Each row is where one point has got to under a steady rotation. How many steps took it there?
The counts run from 0 to 663.
[  1  14 -18  11 -17  -1   0 -10  -8   2  -1  -8  18   6   1  10   7 -10
   3 -13   1  10 -15 -19 -10  -4 -19   7 -17   6  10  17  -1  23   1  -7
  -8  -7  -3  -1   9   5  -6   4  -7   8   8 -18   6   4  17  -9   8  14
  -5  13   4  -3  -1  -1   7   8  22  -3 -14  -1  -4   4  18 -14  -9  -1
  -7  -3 -14 -19]
262
[  4   1   0   2  12   3   4   5   8  -4  -7   5  -2  -3   6 -16 -14  -8
  10  -8   6   3  -6  11  -8   8  -8 -18   8  -6   9  12 -12   3  -8 -10
 -13 -14  -8   7   4   9 -14  -1  -5  10  14 -16  -7  10  26   5  19   5
 -10  13  15  10  -4 -10  15   0  -4   8   4  -3  -7   8  -6  -2  25  15
 -12 -20  16 -21]
371
[  1   2 -31   1  -9  -5  13   1  -4  -4   0  -1   7   9   4  22  23  -2
  -1  12   6   1  -2  -7   5   5 -13  -2  -8  -1  19  17   8  11  13  -8
 -12 -12 -10   3  12  -1 -20   7   3   4   6  -8  -4   8  13  11  -3  -4
   1   7  12  -8 -13  16 -12  -3  12  -1  -3  -6  12   5  16 -24   3   7
  16 -10 -13  -6]
42
[  9   4 -20  -9  -7 -13   0  -9  12   0 -17  12  -7   9  -5   4 -10  -5
  -1  18 -24  -3   2   2  12   5  -1 -12  -6   2  -6  10  12  17  12  -4
 -15  -5  18   2  -1  -2  -2   7   4  12  23  -3  -2   7 -20  25  19   4
   2  18  -2 -11 -15   5  -1   5  10  -7  10 -20   5  -1  -1   3  15  -6
   7 -14  -1 -13]
31
[  5  -5  -3 -16 -19  15   9  -9   7   4  -3  12  -3  20   5   4  19  -8
  -4  14   8   0  -7  -7  -4  11  -9  -4 -12  26  -7  -1   0  15   6 -12
  -6   3  -4  -3   0  12 -18   5  10  16  12   4 -18  -5  12   3 -15  10
   6  26  19  -1  -4  12  12   4  10   8  -8   9  19  22   2 -12  -1   0
   2  -1  11   3]
72
[ 15  -6  -4 -10 -17 -13  -4   5  16   5 -19  -3   5   7   5  -1 -14 -15
  -1   8   0 -11   4  17  -1  -3  -7  -7 -22  10  -6  22 -20  15  -3  -3
  -7  -5   9  -4  -1  13  -6  -8  -1   8  16   0   7  -8   3  12  -1  17
  15  12  14   5 -17  10  13  -4   4   5   8   9  15   0   4  17  -8  11
 -19  -9  15  -7]
256
[ -2   7 -31   8  10 -12   6   8  -3  -5  -6  -5   6   1  -1  18   9  -8
  15  -9 -14   0  -9   2  -3   8 -12  -8  -6  -7  17  17   5  23   3  -8
  -8 -18 -13   7  14   4 -19   3  -7   6  17 -16  12   7  17  13  10  -8
  -1   8   5  -6  -9   6   2  -8  11   4 -10  -4  -5  -6   5 -23   7   7
   3 -27  -8 -14]
401
[ -5   2 -19   4   6  -6 -11   0  -7  -3   1   6   9 -10   7   2   5   3
   7 -19   3   8   1  -1   8  -6 -23  -1  11 -18  20   8   3  10  20  -4
   1  -5  -4 -14   2   0 -18  16 -12  -8   4 -17  -6   3  13   0  19  13
  -4  -6   7   1 -22  -6 -10  13  16   8 -16   4  -3  19  18 -19   5   8
 -19   3  -6 -10]
367
[-10  12 -18  -5  -5   7   2 -20  19   5 -15  -1   7   8   5  -2  14  -7
  -2   5  12  -5   6   7 -14   4  -2 -11 -16  11  23   9  -1  25   5 -12
  -6   4   0   1  15   1  -6   3  12  10   9 -10  -5  -6  18  -7  -4  21
   0  17  12  -5  -8   0  18  -8  15  13  -3  -1   8  17  12  -9  -9   1
 -15  -3   1   2]
612
[  3  -1  -2  -8  -2  -9   0   5  10   1  -2   1 -18   3  10  -7   1  -6
   9  -2 -19 -10  -3  11  -1  15 -16 -19   4   0   4  14  -1  27  -4 -16
  -3   5 -10  -3  23   4 -20  11  -6  12  18 -25  -4  -7  24   9  15   3
   4  14   7  -1  -7   3  17  -7  -1   7   2  -6   9  11   0  -5  28   7
  -1  -7  -1 -10]
116
[  6   4  -8  16  -9   0   5   0 -25  12  -4  -8   5  -1   6  -2  -9 -10
   8  -7  15  -1  -6 -16   7   6 -29   3   0   4  10  18   7   1  -5  -7
 -14 -11   7   1   9  -1  -3   0 -13   6   8 -10  -7  15   7  -5  17   9
 -13  -8  23 -11  -7  -6  -9  16  16   0  -9  -8  -2   1  14 -11  14   3
  -8  -1 -11 -19]
586
[  1  10  -1   1 -18   6 -12 -10  -4  18 -11  -7   6   7  -4 -12 -17 -12
   0  -4   8  -4 -12  -3  -6  13 -17  -8 -18   3  -4   9  -7   2   1  -5
  -8  -2  20  -9  -2  -4  14 -15  10   3  18  -1 -13  27  -4   1   7  16
  -6   3  19 -16   0   1  -8  26  18  11 -13  -2 -15   9  16   3  11  -4
 -18   7  -6 -15]
378
[ 17 -12  -8  -4 -22 -14 -10  12   6  -4  -5  -4   3  -4  -6 -12  -9  -9
   0   2 -21  -2 -11   2  13   8 -24  -1  -5  -6  -8  21 -16  10  -3  -5
  11   2  -9 -19  15  12 -17   6  -9   5   9  -5  -6   3   1  18  15   8
   5  17  18   8 -11  -6   5  13   8  13  -2 -10  19   8   8   1   9  10
  -3   5   3 -13]
294
[ -6   0 -15 -16   2  -9 -10  -9  14   2 -17  -5   7 -15   4   2  13  -4
   7  -2   7  -6   1  16  -1  10 -11   0 -16  11  22   3   1  26   8 -10
 -10   0 -13 -11   5  -3 -15   4  -7   2   5 -14  -5 -17  10  -5   4  21
   0  10  15  -3 -21  -1  17  -3  11  14   6  -4  10  24  10  -9  -3   9
 -23   2  12   5]
613
[ 13  11 -11   0   2  16   2  -4 -10   5   3   8  -1  15  -5   0  -3   2
   3 -15  -2 -15  -9  -1  16   6 -11  -5   0  -2  -7  14   8   4  11 -19
  -3  -4   5   3 -13 -12  -6  -3   1  13   7 -11 -16  19   9  22   3   8
  -2  -3   0  -2 -14   4  -4  23   3   9  -3  -8  16  15 -10 -12  11   0
   4 -19  10 -19]
284
[-12  15 -15  17  10  -7   0  -3   7   1  -3  18  -9 -10  -4  -9 -12   8
  -5  -4  -6  17  -3   1   6  -7  -4 -14  -5  -5   2  -5  12  -4  12  -3
 -10  -9   6  -8   1   4  -2   9  -4   9   8 -24 -15  -1   2  17  32   2
  -7   7  15  -4  -6 -16  -1   2   0  -1  19 -15  -7  15   8 -14  16   4
  -2 -17   5 -19]
553
[ -6   3 -13  -4 -10  -6  -4 -14  25 -10  -6  20   6  20  -2  -6  -1   0
  -8  19  -1  20   1  -8   3   4   3  -8  -9   3  -5   3  -1   2  23   5
 -10  -6  13  -9   6   9   1  11  14   4  18  -3 -14  -1 -15   8  10  14
   2  28   6  13  -3  -7   4  18  14   5  15  -8   0   9  16   8   5  -9
  -6   0  -3  -6]
204
[ 14   1  -7  -9 -12   5   1   4  14 -10  -6  14  -1  11   8  -6   3   5
   2 -11  -3  -2  -5   2  26  -7 -18   4  -1   3 -13   9  -8   8  22  -7
   8   1  -9 -13  -8   5 -24   6 -14   8  10  -5 -18 -13   3  11   2  20
   4   6   4  21 -14   8   1  31   2   5   7   9  19  27  10   1   2  14
  -8  -8  15 -10]
605
[-14   4   6   5 -12 -15   1  -6  18  10   0   6 -14   1   1  -3 -14  -9
  -6  11  -1  14  -6  11 -17  10  -5 -22  -8   6 -10  -6  -7   7   8  -3
  -8  -3   8 -24   5   2   5   7  18  -3  20  -6  -8   0   4   3  19   2
  10  23   1 -12   7   5  -2  -5  13   2  -2   2 -31  13  16   0   9   1
 -17   8  -1 -20]
23
[  2  -7  -4  -4 -11   6  11  13  -3  10  -7   3 -15   2   0  -7  -3  -4
  -2 -13  11 -23  -6  17  -3   7 -19 -13  -6  10 -10  13  -8   8  -7 -15
 -10  -4  -1  -1   3   0 -16  -5   7  -3   3   8 -16  16  21  25   0   1
   6   4  29 -15  -6  15 -13   7  13  11 -18  -1  12  13   9  -6   1  10
  -1 -12  18  -9]
465
[  7  -6 -15  10  -7  -8 -11  12  -8  -1   0   4  13   0   0 -11 -21  -2
   3 -18  -7   3   3  -7   8 -15 -19  -7  -4  -8   0  14 -13   0  -1 -18
  -7  -1   0 -12   0  22 -29  11 -13   1  11 -10   3   7   6  11  15  14
  14   0  14  -5 -22   3  -5   4   5  -6  -4   0   6  -4  12  -3  11   9
 -13   1   4 -22]
9
[  0   4 -28   7 -14 -11  -5  13   9  -6  -8   7   1   4   2  -1  -3  -6
   1  -6 -28 -11   5   4  14  -6  -2 -13 -16  -3   4  10  -8  22   2 -10
 -13  -6   3  -3  13  12 -17   1 -12   8  16 -11  11  -2  -2  27   6   7
  11  12   7  -8 -14   2  -2   2  13 -11  17  -5  10  -3   9  -2   5   2
   9 -24   1 -15]
78
[  5  -7   2 -17  -3 -14   8  -9   8  -5  -9  18  -8  -7   6   7  -4  -5
   1   8 -17   8 -16  -4  14   5 -18  -7   6  10 -17  -2   8  15   6  -9
  -4  -6   5  -9  -1  -8  -9  17  -4   5  18  12  -9 -12 -17   7  17   8
  -4  25 -13  -1  -9  11   5  17  14   0   0   1  -4  25  -2 -14  12  -3
 -10  -4  -2  -7]
385
[  8  10  -2  -7 -18  -7   1   2  -5  12 -10   0 -14  -1   0  13   2 -10
  -3  -2   1 -19  -1  22  12  10 -16   5 -11  15 -20   9  -1  22   2   1
  -4   1  10 -16  -6 -17   1  -7   5   2  20   7 -13  -4   5  10   7  12
   5  -3   2 -17 -13  21  -2   2  10  10  -8  -2  14  21   6  -1  -4  16
 -12 -14  11 -10]
568
[ 17  -2  -7  -6  -2   7  -6   0  -6  -2   3  -6  12   7  -1 -10   6  -1
   9 -14  20  -1 -15   7  -7  10 -20  -1   6  -2  16  20 -16   0   4  -4
   0 -12 -16  -8  -5  -1 -15  -5   6  -5   6  -7  -5  12  30   1   0   5
  -3   2  23  18  -8   1   0  12  11  22 -18   4   7  14   4  -8  10  17
 -20   4   8 -10]
189
[  9   1   9  -9 -16  -1   2  -8   7   4  -6   4  -8  24  -2 -15  -8 -11
  -4   9  11   4  -9   5   4   8  -6   0   0  14 -21  22  -6 -10  16  10
  -3  -5  21 -15 -14  -6   7  -4  13   1  22   0 -15   0   3   8   9  17
   3   7  11   9   4   2  -1  29   4   7   6  -2   6  13   8  17  13   5
  -9   1   9 -16]
559
[ 22  -1  -9   3  -6  -4   5  -3  -2   0  -8 -14  18   7   5   0   5 -20
  15 -11   3  -8 -17  -1  -5  10 -22   4  -5   3   7  25 -12  16  -5  -3
   3 -13  -3   8   3  -2  -7  -8  -6   9  19 -13  11   3  25 -10   5   7
  -8   6   8  11  -3   4  23   8   1  13  -5  -2   3   1   2  -2  14  11
 -14  -9  -3 -21]
85
[ 13  -1 -12  -7  -9  -2  20 -13  -5   6   2   0   3  13   6  25  17  -9
   1   0   3  10 -14  -8 -10   8 -12   2 -11  27   3  -6   6  22  11  -9
 -13 -15 -11  -4 -13   1 -11  -1   5  12   9  -4  -4  -3   7   1  -8  -6
  -2  16   2   1 -10  23  11  -4  11  -1   2  12   0  23  -3 -21  -2  11
   2  -4   6  -9]
176
[ 13   5  -9   1 -17 -24 -14  -6   4   5 -17 -12  18  -8  -9  -5  -4 -11
  -5   5  -9  -2 -10   4   7   7 -13   5 -20   3   5  22   0   4  -1   0
  13  -9  16 -19  -3  -5  12   4  -6  -7   7   0  -2   2  -6   8  26  19
   4  -1   8  -4 -11  -5   7  12  20  16   0 -14   8   6  12   9   0  10
 -23   4  -7  -4]
122
[ -2   5 -10  -4 -14 -13   0  -1  18  -1  -4   8 -11   7  -7   6   5   2
  -5  10 -12  -1   3  28  -3  -1   1 -13  -8  -2 -10   1 -18  20   8   1
  -1   5   0 -20  -6   6 -11   1  12 -10  19  11   0  -1  15  15   9   2
  15  17  -1  -1   1  15   2 -14  10   7   4   7  -1  17  16  -5  -5  15
  -8  -5  14  -7]
429
[ 10  -1  -3   5  -4   5  10   4  14  10  -5  -1   6   3  -1 -12   5 -19
   4 -10  -7 -14 -15   8 -21  13 -13 -19 -11   7  11  18  -9   4  -5  -9
  -1 -11   0   6   1  -7   1  -4  10  -3   8 -19  -7   6  33  17   8   2
   5  15  19   6  16   2   2   5  16  15  -7  -2  -2  12   1   1   3  10
  -3  -5  10 -16]
154
[  6  -2 -15   2 -14 -14  -5   1   9   4 -22   9   8  -3   4  -2   4  -2
   0   4  -9  -2  -7 -11  10 -14 -23   2 -19  11  -7  19 -16  12  -3 -11
   5  -4   6  -6   3  13 -13   8  -5  15   6   8  -3 -13   0  12  15  16
   8  16   4   2  -9   7   5  18  22   7   2   1  23   9  14  -6 -17  -1
  -8 -13   0  -6]
433
[ 13   0   3  -9  -1   7   4 -15 -13   7   0  -2   0   5   4  -8   4  -3
  10   0  23   7 -14  -3   6  20 -17   7  15  -1  -2  19   8  -8  13   2
   1 -14   9  -2  -6 -17   4   0   8  -2  15   0 -20  13  17   3  14   8
 -21   1  10   1  -5   0   0  25   5  17 -11 -15   6  19  -2  -7  13   4
 -12  -6   3 -13]
236
[ -1  -9 -13  -3  -9 -10  22   3  -6   0  -3   1 -15  14   9  21  14 -13
  -1  11  19   3  -3   4  -1  16 -18  -2   2  18   2  14  -5  15  -2  -1
 -15  -6  -9   4   6   1 -22   5  10   5  13   6  -1   2  20   9  -3 -13
  10  15   4 -13 -10  28  -9  -9  13  -2  -4   5   6   8   3 -20   1  12
  14  -9  -4 -10]
534
[ -4  11 -12 -20  -9   8  -2 -16   4  11 -10  -5   2   8   6  13   5 -10
   5   1  -3 -17  -1  10  -1   7 -15  -2  -5   5   6   1   7  30   3 -25
  -4  16  21   1   6 -18  -6   8  12   4  23   0  -3  -5   9  -1   8  23
   9   2  -8  -6 -12  10  14  -3  15   4 -13  -4  18  23   8 -12   9   2
 -15  -3  -3  -2]
253
[ -6   7 -18  -1  -9  -2  12 -12  12   2 -12  11  -3  18   5   6  -8  -4
  -7  21  -5  -1   0  -3   1   3   5 -20 -19  14  -4  12   6  11   8  -4
 -21  -5  28   5   9   3   9   3  11  13  21  -7  -3   2  -9  15   6   8
   8  19  -2 -13  -9  14  -1   1  12  -5   9  -4   4   2   4  -1  12 -10
   8 -18  -1 -15]
32
[  1  11 -18 -12   0 -13  -3   2  -1  -8   2  14 -13  10  -4   9 -14  13
  -6   0  12   7   8  20   9   1  -9 -16   9  -6 -11   1  -3  -8  19   3
 -15  -8   0 -20 -13   4 -18   5   6 -11  18   7  -8  13   7  24  17  -6
  10  -4   0 -10 -19  20 -14  -2   4   1  -1  12  -3   7  14  -4  12  15
 -11  -9  11 -22]
636
[ -5   7 -18  14   7 -25   0 -16   4   7 -10   6  13 -14   5   7  -5   3
   3  -5   3  28  -5   8  -4  -7 -10  -8  -4   4  21  -5  10  10   9  -2
 -19 -27  -6 -16  -2   8  -4   3  -3  -3   6 -14   9  -4  -1  -5  21   4
  -5   8   9 -10 -16   5   8 -10  18  -3  10  -3 -19  18   6 -13   0  11
 -24  -4   1 -15]
91
[ 11  -2  -6 -11  -4  -4   4   2 -10   8  10  -3  -6   4 -13  -5 -12  -6
   3  -6   6   1  -7  12   5  15  -4 -15   4  -2   9  -6  18   4  11   2
 -19 -13  -4 -18 -12   0  -9  -3  -7  -3   9 -20  -2  18  -2  20  11  -7
  -5 -14  23 -11 -17  13  -2  -5   9   2   2  -7 -14   9   5  -6  30  14
  -5  12  12 -23]
276
[ -8  10 -26  -1  -1   3  15 -17  -4   1  -6   4   4  23  -3   9   2   1
  -2  15  20  12   0   6  -5   3  11 -11 -11   6  10  11   8  -1  14   7
 -28 -23  22   4 -10  -7   6  -6  17   1  17  -5  -4  12   4  11   5   1
  -3   4   6  -6  -6  11   0  -2  10   8  10  -2  -1   7   4  -1  -1   5
  -4 -22   7 -21]
136
[  3  12  -4   2  -6  -6  -3  -6  -9  12  -4   9  -5  -4  -2  -2 -29   2
  -3  -5  13  20  -3   0   6 -12 -10 -10  -7  -5 -18   0  -7  -2  -3  -5
 -13  -8  25 -11 -12  10   5   2   0   5  18  13 -11  11   0   0  27  10
   3   1   4  -8 -20  10   6   7   5  -8  -3  -4  -4  23   2   1  10   4
 -20  -8  11 -28]
416
[-18   7  -7   8   7 -14 -11  -3  16   0  -7  13  -3 -18  -2 -14 -13   6
  -2   4   8  17   0   6  -2  -5 -13 -17  -3  -4  15  -3  -7   6  -3  -5
 -12  -7  -7 -10  13  15 -12  18   0  -1   4  -1  -3  -2   2   3  24  13
   1  17  18 -14 -10 -12 -10   0  16   3  -5  -5 -15  17  14 -13   0  -4
 -22  -4   3  -6]
195
